The same turns and mirrors carry the whole set onto itself and the rows of a family onto each other. Which other rows belong to the same family as each row named below? List them in the order they appear above.
These 28 rows form 7 families of 4 rows each.
fuve: [-25 -23 -30  -5  16  13  26  -9 -33 -31]
kedo: [ -7  29 -14  11  28  35  -7  27 -18  30]
dif: [  3  41  -8  -5 -34  20 -34 -13  15 -26]
lumez: [ 23 -21  -5  28 -31   6  17  16 -45 -27]
volet: [-37 -16 -15  20  24  -4  -7  -7 -11 -44]
maru: [  5  23  23 -11 -19  34 -27 -22  31  -9]
dibu: [ 32 -23  -4  19 -29 -37  11  -5 -28 -16]
Loma: [ 44 -32  17  17  -8 -19   8  -2 -29   9]
fusap: [ 34  28  16 -22  -4   5 -32 -28  16  -1]
Fide: [-13  11  25  21  19  19  -7  10  19  41]
duzu: [-30   2 -16 -20  -7  -8  28  29  -8 -44]
gosu: [ 33  10  15  23 -36 -14  16   2 -43 -15]
Vumot: [  0   0 -20   2  23  34 -11  10  12  46]
teg: [ 46 -11 -14  25  -6  -7  -7  35 -23 -31]
Tata: [-31  -8 -16 -16  12 -19  20  11 -21 -47]
fuzaz: [-21 -28  16 -12  14 -24  21 -13  21 -26]
lisud: [-10  -6 -25 -20 -26  16 -35  -6  35 -17]
Seso: [-18   1  19  -2  -2  19  -1  -2 -22  56]
sur: [  4  26  15  -4  23  11 -24  19  -9  46]
Zuke: [-13  29  31  10 -15  19 -27 -16  31 -12]
tipa: [ 11 -15 -30   2  11  25 -25  20 -19  41]
Vesi: [ 12 -11 -12  18 -28  13  12   2 -65 -16]
verav: [ 28  31  18  -3  34  17 -17  14 -15  28]
zepin: [ 11  16 -16 -14 -31   5 -42 -19  28   6]
giv: [-15 -31  -8   2  24 -12  43  -4   1 -25]
zede: [ 15 -11 -22  12 -45 -21  10  34 -24 -25]
Dom: [ 16  17  16 -47 -29  14  -3  -8  25  -3]
kotor: [-31   9   9  -8  24  -4  44   0  -8 -31]

The rest of the family of gosu: kedo, dif, kotor
The rest of the family of zede: fuve, fusap, Fide
The rest of the family of Vesi: duzu, Zuke, verav
The rest of the family of dibu: Vumot, zepin, giv

The same turns and mirrors carry the whole set onto itself and the rows of a family onto each other. Which other rows belong to the same family as each row named below? List them in the order they appear above.
These 30 rows form 5 families of 6 rows each.
poto: [-22  24  57  68  -6  28  83  23  18  27  40 -85  42 -35  21  20 -59  40
   4 -52]
dus: [ -2  36  65  19  13  40  41  18  12  42  51 -13  69 -19  15  27 -32  41
  14  12]
Velaz: [  9  40  24  -4 -44  51  70 -14  17  16  40 -40  56 -23  27  10 -36  -1
   2  -1]
disof: [ -50    1   74   30   29    4   58    0   11   25   56 -108   19    0
   65  -25  -20   31   11  -27]
lir: [-25  80  86   6 -51 -13  65 -39  18  30   7 -45 -15 -41  16 -28 -36  27
 -17  -6]
Raz: [-48  17  76  -5 -23  45  52 -77  -7   7  34 -60   2 -19  40 -20 -11  17
 -15  -1]
rubuv: [-64  37  92  54 -11  -8  51 -30  30  -2  56 -55  10 -52  71  -6 -52  11
  46   8]
navo: [-44  11  56  68   4   2  68  19  31  22  66 -62  19  -7  43 -33 -28  60
  24 -44]
mened: [-40  58  96  81  -5  14  48  -7  30   7  39 -29  17 -50   4   2 -38  66
  12 -37]
Pota: [-12  15  40  -4 -25  27  90 -49  43  47  19 -38  49 -13  24   0 -57  -7
  12   9]
Lig: [-37  56  54 -14 -53  35  79 -39 -23  13  11 -51  12 -34  44 -20 -31  -2
 -21   9]
tarod: [-10  17  48  10 -54  16  96  -5  18  49  36 -43  34 -35  39   7 -67 -16
   0  16]
Tage: [-47  52 113  24  19  31  42  -5  -4 -18  18 -54  40 -42  49   1  10 -21
   3   5]
kegud: [-48  31  84 -16 -22  19  72 -29 -32  54  11 -45  -2 -13  33 -30 -21  31
 -36  15]
zegi: [ 10  75  62 -10 -32   9  74  12  13  43  -1 -77  41 -31  20   9 -30  -4
 -12  -7]
ruv: [-39  36  76 -24   8  20  82 -44  -8  24   2 -41  24 -20  27 -31 -38  -8
 -51   7]
Sog: [  5   9  53   5 -30  19  68 -22  49  -1  62 -65  35 -25  42  -5 -36 -34
  -5  -4]
kugir: [ -5  23  50  10  48  21  56   4  35  31  50 -34  76  -6  20   6 -56  29
   1  -7]
Kar: [-63  -3  72  56  39  14  75 -17  32  48  29 -52  38   1  30 -16 -36  58
  31 -27]
sipeg: [-52  18  95  72 -25 -19  79   6  35  21  60 -16   0 -48  39 -24 -61  21
   8  -4]
Vafi: [ -9  57  44   6 -13  35  52 -22  -2  53  28 -72  39 -21  16  24 -59  71
   8 -17]
novik: [-65  79 101  20 -14   9  63  -2 -20   3  -6 -43  11 -39  49 -34   7   6
   0   4]
lesu: [-41  55 112  53 -10   1  74  11  15  11   2 -61   1 -37   9 -32   4  21
 -30 -44]
kazi: [-39  61 122  31   0   2  55  23  10  27   5  -9  31 -37  24 -15  14  -1
   3  17]
Pemek: [-70  28 100  62  30 -22  81  -2  29   4  36 -32  19 -45  45 -32 -67   9
  -2 -12]
Monu: [-66  56 115  31   9   9  71 -32  21  16 -18 -12  31 -38  26 -20  -7  -9
  14  13]
lugun: [-50 -16  76  54  14  31  78  11  -5  54  46 -59  23   1  27 -16 -21  63
  -7 -31]
palo: [-63  63  96  68  -4 -22  58  19  25  -2  39 -34   9 -42  54 -37 -23  27
  31 -13]
pegar: [ -5  36  68   4  20  22  16 -22  43  22  62 -46  49  -1  33   3  -4  39
  37   4]
revot: [ -3  23  30  22   6  46  46   5  22  25  64 -46  56   4  20  -1 -21  61
  13 -27]

The rest of the family of Pemek: Pota, ruv, kugir, Kar, Monu
The rest of the family of sipeg: dus, tarod, kegud, kazi, lugun
The rest of the family of disof: Raz, rubuv, Tage, Sog, pegar

The same turns and mirrors carry the whole set onto itself and the rows of a family onto each other. Which other rows belong to the same family as each row named below? List them in the order they appear above.
These 18 rows form 3 families of 6 rows each.
F: [ -5 -61 -10  -9  50  53 -11  -3 -24 -28 -38  12  11 -31]
D: [  1 -10   0  42  44  32  52  24  17 -51 -32  15  35  34]
A: [ 12 -40  13 -16  27  24  -3  48  12 -25  13 -22 -28  12]
X: [-35 -46   3  17  40  59   5   7 -35 -55 -21  34   0  -7]
Y: [-63 -33  -4  24  23 -23   5  30  20 -17 -23 -14  -5  -1]
G: [-32 -18  -6  31  48  -5   1  30  35   6 -53 -10  -7   5]
M: [ -7  -6  -8   8  -3 -33 -15  23  23 -70 -36 -40  22  18]
B: [  1 -32   0 -24  21  25 -50  41  23 -35  -9 -13 -31   2]
Q: [   6   -8  -20  -12    1   54    1   -6  -22 -100  -18    3    5   14]
J: [ -3 -32  -5   2  56  62  13  -7 -25 -19 -24  29 -16  -9]
W: [  0 -21 -45 -32  11  56  30  -4 -15 -76 -44 -16  10  23]
P: [-13  14 -34 -25 -14  26  12 -12 -24 -72 -23   1  -9  21]
T: [ 22   5  -8  19  27  22  45  -7  -8 -27 -29  34  40  14]
U: [ -5 -10 -29  30  42  19  56 -13   2 -55 -48   6  40  11]
Z: [  6 -20   1  18  -9  -8 -35  24  -4 -67 -69 -25  26  10]
E: [  9  -7   2  -8  -3 -17 -41  22  36 -44 -35  -7  39  11]
V: [-60  -8 -30   4  38  -2   6  11  49  -9 -45  10   3   8]
C: [  4 -37  -8 -17  20  29 -18  56  19 -21 -43 -30 -35  30]

The rest of the family of W: X, Y, T, E, C
The rest of the family of F: D, A, P, Z, V

The same turns and mirrors carry the whole set onto itself and the rows of a family onto each other. Which other rows belong to the same family as each row named below? List them in the order they appear above.
These 15 rows form 5 families of 3 rows each.
lov: [  4  -3  19  -5 -10  39   9  -1 -44  17 -22]
buz: [-20   7  -7   3  15 -42  23  16  21 -15   9]
ninol: [ -1   2  48   4  30  54 -46  39  19 -30 -11]
Revur: [-38  17  -6  13  -8 -31   0   2  35 -21  10]
bazin: [-14   1  42 -19  19  45 -40  51  17 -41  13]
rig: [ -5  -6  38  12  38  36 -30  62  24 -28  16]
rubo: [-22   1 -17  17  -7 -31   9   4  33 -30   1]
Nivif: [-38  -5  -2   6  15 -26   3   5  50 -22   5]
Vafin: [ 23  14  23  11   4  24   2  17 -44  21 -26]
Budi: [-17   9  40  -2  26  39 -53  48  14 -40  12]
Loze: [ 13  -3  17  10 -17  40   9  -6 -40  13 -14]
Zoti: [-23   3  45 -12  15  54 -37  51  23 -33   4]
Kino: [  5  15  19  -1   1  19  11 -24 -37  18 -26]
vir: [-27   9 -13  11 -12 -38  -5   8  31 -22   4]
buzu: [ 11  13  21  11 -20  41  14 -10 -33   8 -22]

The rest of the family of Budi: lov, rubo
The rest of the family of Kino: ninol, Nivif
The rest of the family of Revur: Zoti, buzu
The rest of the family of bazin: Loze, vir

The same turns and mirrors carry the whole set onto itself and the rows of a family onto each other. Which other rows belong to the same family as each row named below? List them in the order they appear above.
These 32 rows form 4 families of 8 rows each.
ginus: [-11   8  39   4 -10 -12  15 -29  -6   2  24 -33  11  32  56]
vinon: [ 10 -40  73   8 -21 -22  -2   0  -7  15  38 -39 -11   0  52]
gav: [-14 -42 -22   1   8  15  56 -23 -29  -8  -6  42 -13   0  31]
kofum: [-10 -24  44  -6  -8  -1  19 -37  16  -8  19 -25   0  39  53]
guf: [-12 -14  46  -2   5  -9  25 -25   8  -4  15 -23  -8  51  39]
Bobo: [  4 -36  -2 -36   8  -1  37   1 -70  35   8  34 -13 -39  -3]
Rutus: [-23 -22  -7   0  -6  13  48 -13 -21 -12 -27  37   5   4  41]
Finot: [-11 -53  10 -15   5  -1  47  16 -56  59  18 -22 -23 -62  32]
misem: [ 35 -69  29 -37 -22 -29  21 -29 -31  70  42  -9 -11 -16  20]
Lipam: [ 20 -48  53 -15  -2  -9  18   5 -25  28  43 -67 -20   7  49]
sus: [-11 -19  29  14  11  15  44  37 -37  -9  -9 -30 -15  -4  57]
pifu: [ 16 -65  39 -51 -21 -24  12 -33 -39  65  39 -14 -14 -11   8]
pel: [-16 -20  35  14  -2  21  39  29 -27 -11 -13 -23  -8 -25  65]
riz: [  8 -43  70 -18 -12  -8   9  -5 -16  30  38 -62 -17  -6  47]
gotu: [-11 -35   1  -5 -33 -33  14 -57  -9  32   9  17  10  35  16]
Nupu: [-21   0 -12   9  -6 -16  33 -15 -16 -12 -28  15  10  -2  40]
liti: [ 11 -48  -5 -18 -17 -13  47 -10 -45  49 -10  52  -3 -37  14]
lovet: [ -3 -71  17 -22 -26 -23  24 -36 -38  82  42 -10 -14  -7  11]
mokik: [-16   3  26   3  16   6  41  20 -34   2   5 -38  -5 -34  64]
Zubes: [ 22 -57  16 -11  -8   1  41  33 -64  43  10 -20 -17 -52  44]
Rigo: [-11 -37  23  32  -4   3  36  19 -12 -23 -10  -3 -14 -23  67]
firep: [  7 -31  43  -6  -4 -13  17  43 -53  21   4 -10 -15 -62  33]
lofit: [ -2 -46  11 -38 -17 -18  22 -65  -7  29  20  23   3  34  13]
kude: [  2 -49  31 -18 -11   5  34  32 -67  41   0 -16 -18 -61  34]
gevak: [ 21 -40  56 -40 -12 -25  -1 -12 -48  55  51 -14 -11 -11   3]
firu: [ -6 -47  28  12 -12  -3  26 -46   9  -7  32  -3 -11  43  52]
Kav: [-16 -56 -28  -9 -17 -23  39 -20 -37  44 -15  31  -8 -30   8]
nelot: [-22  -9   7   7   3   0  51  -8 -18  -2 -29  42  -1  11  28]
lorap: [  5 -35  22 -24 -14 -29  28 -58   2  38  15  35   1  28   9]
lisog: [ -4 -29  54 -14  -3  -2  24  -7 -36  53  56 -59 -13 -10  50]
Laz: [  5 -47  10 -36  -4  -5  27 -58 -32  35  44  23 -10  32   2]
mip: [ -5 -51 -11 -32 -15  -3  43 -10 -60  39 -13  44  -4 -32  10]

The rest of the family of sus: guf, misem, Lipam, liti, Zubes, nelot, lorap
The rest of the family of lovet: ginus, Finot, gotu, Nupu, mokik, Kav, lisog
The rest of the family of gav: vinon, Bobo, Rigo, firep, gevak, firu, Laz

The same turns and mirrors carry the whole set onto itself and the rows of a family onto each other. Which other rows belong to the same family as each row named below? List them in the order they appear above.
These 32 rows form 4 families of 8 rows each.
dip: [ -2 -26  42  12  -3 -28  45  31  44   6 -10 -69 -23  33  16   7 -26 -32]
Raram: [ -4 -13  88  28  -6 -25  14  41  -4  34   4 -22 -17  -4   8  14 -32  -4]
tokud: [ 12  14  57  18 -11  -7  20  -7 -40  29  23 -13   1 -15  -1   6 -10  18]
lum: [ 11 -40  16  43  13 -15   5  10  52  19  -5 -56 -51   6   9 -10 -29 -63]
baro: [-15 -27  -6   2   4   4 -29  -7  86  27 -14 -51 -26  19   9 -15 -21 -44]
gimut: [ -9  23  46   6  40 -29  -8   8  -3  42  15 -33  13 -15  47  10 -40  -2]
ves: [ 26 -26  -2   4 -43   9  26   1  -2 -21  -3 -18  -6 -17  20  14 -41   4]
linuv: [ 11 -46   4 -21 -35 -42   7 -24  -6  13   4 -17 -12  13  35   8 -33 -18]
leva: [-16  30  47  48  30  33 -15  12  53  25  -2 -44 -11  -6 -25 -17   6  -1]
Femi: [ 34 -13 -18 -18  13 -43 -11  -6  53  33  11 -25 -16 -17   8 -29  -6  17]
baz: [ -9   2  18 -11 -10 -52   2 -14  44  -1  18 -23 -20  -7  47 -51 -28   3]
Teziv: [-39  15  46  36  45 -33 -23  -9  51  29 -17 -39 -15  26 -10 -25   5 -11]
dovo: [ 14  38  30  12  -2 -57 -18  -4  53  35   6 -23 -15   5  46 -15   9 -12]
bub: [-46  10  20  30  19 -28   9   3  50  36  16 -58 -44 -26 -14   1  11 -30]
Mulib: [ -2  -4 -37   1   2  17 -22 -52  51   3  -2 -39  -6  11   3 -24   5 -15]
papoz: [  9  12  76  31  -1 -32  17  -9 -16  16 -15 -44  24 -17  13 -10 -18  15]
fuzuv: [-26  25   5   7  -2  22 -48   5   0  40 -35 -34 -17  -9   1 -24  10  20]
fedi: [ 20 -28  38  14  -5 -33  44 -19  46  16  34 -31 -11  14  -1  14 -55 -40]
zis: [-11  15   2  27   6   3 -43 -39   4   1  -9  13   2 -22  -7 -18 -11  25]
rinu: [-16  33  68  25  21 -15  -5 -24  52  54 -10 -23 -20  -4  14 -37  10  -7]
namep: [  8  -8  16  -2 -36 -47  10 -10  30  36  22 -49 -31   1  64 -15 -23   4]
Seb: [-19 -55  21  15  -3  48   9  -8  -5   4  -4 -37  -7   2 -35   5 -37  -6]
zus: [-11  -5  34  22  29  44 -19  -4  17  20 -12 -15   4   3 -59   5  -7 -28]
Nad: [ -4 -14  25  49  12  28   1   7   4  10 -37 -35  -1  16 -38  40  -7 -10]
Rol: [ 41 -14  22 -10 -25  18 -12 -16  -4  20 -16  -6  19  29  14 -11 -55   9]
Fogov: [ 13 -47 -17  -6 -29  11  -4  10  -6   3  19 -39  -5   8  -8  27 -42 -19]
gava: [-21 -22 -33   8   2   8 -15   1  65  -8  -5 -13 -45  27  -5   0 -17 -22]
tane: [  3 -27  -2  15 -47  19   6 -20  49  13 -15 -31 -39  19 -47 -19  -4 -18]
Ner: [-17  23  33 -15 -17   6 -12 -21  -4  19   7  -6  28   0   1   0   2  45]
fugal: [ 21 -27  72  16   9 -18  15  20  25  31 -11 -73 -42  11 -11  19 -23 -30]
Tuk: [-23  13 -22   3 -17  15 -25 -33  21  26  19  10  17  -7  18 -29  -8   5]
gapek: [-38  11  62  38 -20  34   7  -8  -7  22 -11 -39 -10  21  -8  20 -37 -39]

The rest of the family of Teziv: dip, ves, baz, papoz, zis, Nad, gava
The rest of the family of Tuk: tokud, baro, rinu, namep, zus, Fogov, fugal
The rest of the family of leva: Raram, lum, linuv, dovo, Mulib, Seb, Ner

